(in the rows, 128 means zero)
Each named move below is a turn or a mirror, shown by a few rows before and after it. Which moves, in which order, take the first row of each later pair to the second? The first pair is answered.
bikin (before |-> after):
[149 200 159 114 119 122 118 161  99] |-> [127 166 174 144 145 104  81 171 144]
[174 144 156 132 121 130 149 124 156] |-> [168 139 158 134 131 119 142 134 165]
[149 124 117 108 124 131 161 110 117] |-> [131  95 125 127 150 113 128 121 154]
fumob (before |-> after):
[109 145 135  90 119  99 108 135 138] |-> [107 143 130 103 122 101  90 139 126]
[110 101 128 193 142 155 200  92 141] |-> [ 96 130 130 184 129 161 213  98 145]
[132  95  87  92 144  98 100 108  78] |-> [142  86  92  84 150  94 124  96  99]
[150 113 105 121 150 133 158 104 111] |-> [140 129 109 109 140 132 168 107 121]
Viz (before |-> after):
[ 89 157 133 124 122 132 125 159 156] |-> [116 157 131 112 117 134  94 166 135]
[112  95 109 168 130 133 121 116 106] |-> [ 94 105 110 169 128 136 123 119 123]
[159 122 171 127 135 100  95 143 147] |-> [175 117 171 131 136 105 102 134 139]
[145 123 159 154 123 121 151 122  93] |-> [129 117 157 163 126 116 163 120 108]
Now pairs of rows:
Between the rows of a pair lie 2 to 3 moves.
[ 57 206 103 122 137 126  47 152 143] |-> [116 206  81 114 107 151  60 130  49]  fumob, bikin
[ 94 138 144  70 142  75  73 164 173] |-> [198 121 125  52 123 107  99 136  76]  Viz, bikin, Viz
[ 90 216 153 159  79 152 139 171 119] |-> [139  96 128 225 130 140  99 150  76]  fumob, fumob, Viz
[124 162 103  88  82 156 160 122  67] |-> [136 169 105  87  80 145 126 135  62]  bikin, Viz, bikin
[134  84 107 132 132 119 129 105 114] |-> [108 142 112 106 112 122 159 118 137]  fumob, fumob, fumob
[194 129 157 114 131 126 154 110 135] |-> [136 152 169 116 141 115 132 145 187]  fumob, bikin, fumob
[ 93 163 148 169 121 141 143 149 160] |-> [119 164 125 171 100 164 138 138  97]  fumob, fumob, bikin
[116 141 162 129 117 105 139 124 180] |-> [174 137 162 112 110 106 112 128 128]  Viz, Viz, Viz
[146 111 103 102 127 142 121  75  68] |-> [135 137 118  72 121 141 159  69  98]  fumob, fumob, fumob
